Families of rows that turns and mirrors carry onto each other, the same ones carrying the whole set onto itself: the rest of each named row's family, in list order
4 families of 8 rows
Z_335: [ 13 -13  -6  -1  -1   0   5   7  -1  -6  13   8 -10   2  -4  17  -4  -6
   5 -32 -12  -8  11]
Z_461: [  4   3  13 -13 -12  -2 -13   0   0   3   2  10  12  -4  -7  18  -7   0
   8   3  -9   8   7]
Z_979: [  6  -1  20 -10 -16  -3 -11   1   3   5   2  19   9  -6  -3  19  -5  -1
   7  -4  -8   5   5]
Z_931: [ -3  -3  -4   0   9   2   5  -4   2   6  23  -1   3   3   3  -3   9  10
 -14  -1   6 -11  15]
Z_852: [  9  -3  -1  -7   3  -5   9   2  -6   3   8  16  -8   0 -11  11  -3  -4
   6 -32 -11 -10  10]
Z_477: [ 16  -1  10 -16  -9  -3  -8  -4  -3  -6   2  23  -1  -6   0  10 -13  -2
 -13   1   2  -1  -7]
Z_960: [  1  -7 -16   5   4   8   0  -5   3   0  24  -1  -5  -2   8  -4   2   8
 -10  -2   5  -9  15]
Z_887: [ 17   4  11 -20 -11   2 -14  -6  -5  -4   5  26   3  -6  -3   7  -9   6
 -16  -4   5   1   4]
Z_821: [ 14   2  14 -17  -5  14   0   2  13   4  30   4   6  -9   8  12   4   0
   6   7 -17  -6   7]
Z_383: [  8 -11  -2   3  10  -3  -1  16   7  -6  27  -5  -2   7   1  11  -4   2
   1 -14   3 -14  10]
Z_945: [ 19   9  10 -19 -11   1  -9   4  -2  -6   1  27   4  -2  -4   8  -6   5
 -12  -2   5   3   4]
Z_998: [ 20   8  12 -25  -2  17  -8   2   4  -4  29  17   3  -4   1   7   6   9
 -15   2   0  -7   9]
Z_283: [ 21  13  11 -26  -4  19  -3   4   3  -7  21  19   3  -5   1   5   8   5
 -11  -1   2  -2  10]
Z_933: [  6  -9 -21   0  -6   6   5 -12  -5   1  12  15 -12  -2   2   3  -1   1
 -10 -16 -11  -4  15]
Z_533: [  4  -8 -11   1   4   6   3  -3  -3   2  26   1  -8   2   4  -6   3   8
 -17   2   2  -9  16]
Z_69: [  7 -12 -15  -2  -9   6   5 -14  -7  -2  12   9  -6  -1   2   5  -1  -2
 -13 -21 -11  -1  18]
Z_564: [ 10   2  21 -16  -7  13  -6   8  11   7  26   9  10  -3   2  18   9   3
   8   2 -13  -3  11]
Z_121: [  3 -11 -13   2   3   2  -1  -5   0  -2  26  -4   2   4   7   0  -1   7
 -18  -4   4  -7  18]
Z_226: [ 24   5   7 -27  -2  17   0  -2   4  -5  26  19  -4  -8   6   6  -2   1
 -17   2  -2  -8   2]
Z_237: [  0  -3   5   0  15  -5   5  14   4   4  22   1  -1   4  -4  10   1  -1
   6 -16   4 -15   8]
Z_663: [  8  -8 -12   3   1   0   2   6  -5  -4  15  13 -11   0  -5  14  -4  -7
   8 -27 -13 -10   5]
Z_552: [  6   7  14 -22  -7  19  -3   5  10   6  22   6   9  -6  -2  19   7   0
   8   3 -14   3  13]
Z_735: [ 11  11  17 -17  -9  14  -5   6   7   4  25   9  15  -5   3  14  10  -1
   8   1 -11   0  13]
Z_318: [  2 -10   2   4  11   4   3  15   4  -1  27  -5  -9   3   0   7   3  -2
   6  -8   2 -14  10]
Z_375: [ 14   5   8 -21  -6   3 -13   1  -6  -9   2  21   3  -2 -10  10  -8   6
 -13   2   3   2   0]
Z_718: [  3  -6  -6   6  12   0  -3  12   4  -6  26  -3  -5   1   1   8  -1  -1
   9 -12   3 -15   6]
Z_509: [ 17  10   8 -30   0  23  -3   5   3  -6  22  16  -1  -2  -5  11   5   5
 -14   2  -1  -2   6]
Z_763: [  8   5  16  -9 -15  -4 -11   6   2   3   4  18  15  -1  -2  17  -4  -1
   7   3  -9   5   7]
Z_717: [  6 -10  -2   2   0  -1   4   4  -6   0  13   8 -12  -2  -5  12  -6 -12
  10 -28 -10  -8   9]
Z_684: [  8  -5  18  -6 -13  -5  -7   0   6   3   5   9   8  -7   3  16  -6  -4
  10   4 -14   0  -1]
Z_953: [  7  -9 -16  -2  -6   2   3 -12 -15   3  12  15 -11  -2  -2   1  -6  -2
 -12 -16 -11  -4  15]
Z_115: [  5  -3 -11  -7  -4   3  10 -16  -8   6  10  15  -5  -1  -2  -3   5   6
 -14 -17 -11  -5  17]

The rest of the family of Z_461: Z_335, Z_383, Z_69, Z_121, Z_552, Z_375, Z_509
The rest of the family of Z_684: Z_931, Z_852, Z_477, Z_821, Z_226, Z_237, Z_115

Families of rows that turns and mirrors carry onto each other, the same ones carrying the whole set onto itself: the rest of each named row's family, in list order
7 families of 5 rows
Z_57: [ -6 -10   4  -3  -7 -18  11   1 -16   6  -6  11   6  -3]
Z_618: [  5 -20  -6 -11  -7 -10   4   9  -2  15   4   1  -2  13]
Z_652: [  5 -16  -9 -10  -6  -9   5  11  -3  10  -1   0  -2  18]
Z_240: [  6 -17  -8 -11  -9 -12   7   9  -4   7  -3  -2  -1  16]
Z_798: [ 9 -2 -7 -3  3  4  4 10 11 -1 14 -2 -8 19]
Z_435: [ -9   4  11   8   0  -7   6  -5 -13   0   1  20  -1  -8]
Z_970: [  6 -17  -3 -12  -9 -10   2   9  -1  12   0  -2  -4  16]
Z_396: [ -8   8  12   8   0  -3   4  -3 -13   1  10  15  -3  -9]
Z_428: [ -9  11  10   4   2  -8   4  -1 -12   1   7  18  -2  -9]
Z_463: [  6 -17 -11  -9  -8 -13   4  10  -4   9   1   1  -6  18]
Z_956: [ 11  -4  -6  -2  -3   2   5  13   7  -6   9  -7 -13  17]
Z_44: [  0  12   4  14   3   6   7   2   2 -10  14   9 -13   4]
Z_766: [ -9   8  11   9  -1  -5  11  -2 -12  -6   4  15  -2 -10]
Z_71: [ -7 -12   5  -4  -7 -16   6   1 -17  13   2  12   6  -4]
Z_144: [  1  11   9  10   0   9   5   4   5  -9  14   6 -12   4]
Z_354: [-12   7  11   8   0  -5   7  -1 -14   0   2  17   0  -7]
Z_129: [  6 -17 -10 -10  -5 -11   7  10   0  13   3   3   0  14]
Z_728: [  3  11   5   9   2   8   8   6   2 -14  11   4 -11   4]
Z_196: [  8 -19  -8 -11  -5  -8   2   6   1  10   1   1  -4  19]
Z_438: [  9  -1  -7  -1   1   6   3  11   8  -2   9  -3 -12  18]
Z_992: [-10   7  16   8  -2  -4   8  -1 -11   1   4  14  -1  -8]
Z_31: [ 10  -3  -1  -3  -3   6   3  13  10   0  10  -4 -14  17]
Z_288: [ -4  -9   0  -8  -6 -19   8   3 -14  13  -1  15   3  -4]
Z_362: [-1 15  5  5  5  6  2  2  2 -9 16  7 -8  3]
Z_619: [-11   6  11  11  -1  -9   8  -4 -12  -4   5  17  -2  -6]
Z_840: [  9   0  -5   0   2   6   1  10   8  -4  10  -2 -13  18]
Z_171: [ -7 -12   2  -7  -7 -16   9   3 -17  12  -6  12   5   1]
Z_371: [ -8 -11   1  -4  -7 -21   6  -1 -16   9  -5  12   3   2]
Z_492: [ -7 -12   8  -4  -9 -17   6   0 -14  11  -5  10   4  -1]
Z_220: [ -5 -14   4  -6  -6 -17   7  -1 -13  12  -6  13   4   1]
Z_710: [ 10  -5  -5  -3  -2   6   1  11   7   2  14  -5 -12  17]
Z_900: [  2  11   6   7   3  10   3   5   3  -7  17   5 -12   3]
Z_596: [ 11  -3  -8   2  -1   3   4  11   8  -3  10  -2 -14  18]
Z_732: [ -1  12   5  10   4   9   5   4   1 -10  12   9  -9   3]
Z_812: [  1  12   6   9   5   9   4   0   1 -11  10  11 -12   2]

The rest of the family of Z_288: Z_798, Z_428, Z_129, Z_362

Families of rows that turns and mirrors carry onto each other, the same ones carrying the whole set onto itself: the rest of each named row's family, in list order
4 families of 4 rows
Z_603: [  8  -3   2   9  -1  -7  -4   0  19  -4   5  -9  -1   9  -2  11  13 -18
   5   6   2 -14 -14  -3  -9  -5  -9  -4   4  -7   9  11   6   2  -9  -9
   7  10  -3  -6  -2 -10  -3 -11   0  -7]
Z_170: [ -7 -10  -9   9 -13  -7 -18 -11  -6  14 -14  -1  -3   2   5  11  10  -2
  10  -5   6  -1  13   0  -1  14   4   2 -15  -6   1   4   4  20   4   0
  -1   5   3  14 -14   4  -1   0   8   0]
Z_520: [-15 -10 -11   8  -3  -9  -1  -4   4  17 -15   3  11   2   5  17   3  -7
   4  -1   8   1  13   2   1  18  -5   8 -18   2   0   1   1  11   0  -1
  -5   0   8   9  -9   6  -8  10  12   2]
Z_699: [  6   1  17 -20   5   1   4   4  -1  -4  15  -1  -6  -2  -2  -4  -1  -5
  -3  -4 -14   3 -13   1   9 -11   9  -8   8  -4   2  -8   3  -4   4   3
  14   1  -6  -6  -3   0  12  -8  -8   4]
Z_13: [  8  -2  20 -13  12   9   8   6   5  -8   6   0  -1   1   3  -6  -4  -1
  -3   3  -1   2 -11   9   7  -6   2  -2   6   3   3 -10  -3 -19  -4   5
  13  -1   2 -11   5   1   5   0 -18   7]
Z_543: [  1  -9   2  -2  -1   4  -6   1  -7  -1 -10  12   5  -2  12  -7  -8  12
   0  -1  11   1  10  11  13  13   9  -1 -10  12  -4 -13   3   0   8  13
  -2  -1   8  10   8  14  -2   8 -19  11]
Z_11: [ 16   1  15  -9   2  -1   5  11  13  -8  14   7   4  -3   5  -4  -5  -4
  -4   4  -5 -10 -16   0   4  -6   6  -9   7   0   1  -5   5  -6   3   9
   5   5  -9  -3  14   0   4 -11 -16   2]
Z_187: [  0  -3   4   3   0  -4 -10  -9   4   2   4 -13  -9   3  -3  10  14 -17
   6  -2  -5   0 -11  -3  -4  -8  -6   0   1 -11   8  12   5   2  -6 -14
  12   4  -1  -4 -16  -7   5  -6  10  -8]
Z_33: [  0  -7   4 -15  -6  -1  -2   2 -11   7  -4  11  -2  -4   7  -4  -5  10
   2  -5   1   0   9   6  15  10  19  -8  -8   1  -3 -15   2  12  14  16
   3   0   0  13  -1  12   5  -1 -12  10]
Z_258: [ -2 -10 -17  19 -14 -12 -10  -4   7   8 -13   2   5  12   4  13   5  -7
  10   1  14 -11   7  -4  -7  17  -3  -1 -14  -4   1   7   4  17   4   0
  -5  11   8   8  -2   0 -10  -6   0  -2]
Z_748: [-10  -5   0  -9  -1  -4  12   5   1  11  -3  14  12  -4   9   3 -17   5
  -3  -4  -1   7   9   6  10  12   8   1 -12   6  -5 -17  -2  -1   9  14
  -6  -3   6   8   6  11  -1   7  -7  11]
Z_851: [ -9  -4   5   5   8  -8   2  -5  17   4   0  -9   6  -2   0  14  11 -18
   0   2  -4   2  -9  -4  -3  -2 -15   9  -5  -4   8  11   2  -5 -13 -12
   5   0   1  -4 -11  -6  -2   7  15  -2]
Z_254: [  6  -7  -6   2 -11  -4  -1   6   1   3  -2  16   8   1   9  -3 -13   8
   3  -2   6  -6   4   1   6  14  13  -8  -8   5  -8  -9   6  10  14  17
  -8   7   2  11  14  10  -2  -7 -16   6]
Z_959: [ -8 -13 -12  21  -9  -5 -16 -12  -3   5 -19  -4   4   9   7   6   3  -4
  10  -2  16  -2  14   4  -1   9  -7   7 -14  -2  -1   5   5   4   2  -6
  -1   0  15   6  -7   7 -11   9  -1  -1]
Z_907: [ -1  -5   4   9   1   1  -4  -5  11  -5  -2 -15  -4   9  -3   7  10 -15
   5   2   3   0  -7   2  -5  -7 -12   4   1  -6   8   9   0 -14 -11 -13
  15  -1   8 -14 -11  -5  -4   0   0  -6]
Z_585: [ -2   0  16 -13   9  -2  13   6  14   1  13   4   8 -11   4   1  -8  -7
  -6  -1 -15   7 -13   1  10  -9  -1   1   4   0   2  -9   1 -17  -3   1
   3  -3  -4  -7   4   1   5   4  -3   5]

The rest of the family of Z_603: Z_11, Z_258, Z_254
The rest of the family of Z_187: Z_170, Z_699, Z_33
The rest of the family of Z_851: Z_520, Z_748, Z_585

